Here are some numbered points:
Array([ 1.9, -1.2, -0.2, -0.3, -0.8,  1.9, -1.2,  0.2]) 0
Array([-0.6,  1.9,  0.4,  1.4,  1.1, -1.4, -1.0,  1.4]) 1
Array([-0.4,  1.5, -0.1,  1.9,  0.2, -0.2, -0.2,  0.3]) 2
Array([ 1.9, -1.7, -0.5, -0.5, -0.8,  0.8, -0.1,  0.1]) 3
Array([ 0.8, -0.2,  0.1, -1.8, -0.3, -1.7, -1.5, -1.5]) 4
Array([ 1.5, -0.9,  0.2, -0.6, -1.2, -0.1, -1.3, -0.2]) 5
Array([-0.5,  0.2,  0.9,  1.1, -0.3, -0.7,  0.9,  0.7]) 6
Array([-0.7,  1.7,  0.3,  0.9,  0.2,  0.1,  0.2,  0.5]) 7
Which five points above are nearest to each new point, looking only along the 3 directions in which the numbered points spread most? Their numbers follow each, smallest number first.
Array([ 2.5, -1.2, -0.6, -1.6, -0.7, -0.2, -0.4, -0.5]) 0 3 4 5 6
Array([ 0.2,  0.2, -0.7,  1.0, -0.7, -1.0, -0.5,  1.3]) 1 2 5 6 7
Array([-2.6,  0.6, -1.5,  1.1, -0.4, -1.5,  1.0, -0.5]) 1 2 5 6 7
Array([-4.0,  2.8,  2.4,  1.7,  1.4,  0.0,  1.0,  1.3]) 1 2 5 6 7
Array([-1.3,  2.8, -0.4,  1.0,  0.6, -1.0, -0.5,  0.2]) 1 2 4 6 7
Array([ 1.2, -1.8,  0.0, -2.1, -1.4, -0.3,  0.0, -1.0]) 0 3 4 5 6
Array([ 2.0, -1.2,  0.3, -2.4, -1.6, -0.2, -0.7, -1.1]) 0 3 4 5 6
Array([-2.1,  0.5,  1.3,  1.4,  0.4, -0.2,  1.3, -0.5]) 1 2 5 6 7
Array([ 1.1, -0.4, -0.4, -0.7,  0.6,  0.3, -1.2, -0.9]) 0 3 4 5 7
Array([-0.2, -1.0, -0.1, -1.3, -0.1,  0.6,  0.5, -0.3]) 0 3 4 5 6
Array([ 0.0, -0.3,  1.6, -1.9, -1.0, -0.2, -0.7, -1.3]) 0 3 4 5 6
Array([-0.3,  2.0, -0.3,  1.1,  1.1,  1.6, -0.1,  1.9]) 0 1 2 6 7
Array([ 1.5,  0.9,  0.9,  1.5, -0.5,  0.1, -1.5,  1.1]) 1 2 5 6 7
Array([ 0.1, -0.9,  0.6, -0.7,  0.4,  0.6,  0.6, -1.3]) 0 3 4 5 6
Array([ 1.6, -1.0, -1.9, -0.7,  0.6, -0.9,  0.2, -0.8]) 0 3 4 5 6
Array([ 1.5,  0.0, -0.7, -1.0, -0.4, -0.2, -0.2, -0.9]) 0 3 4 5 6
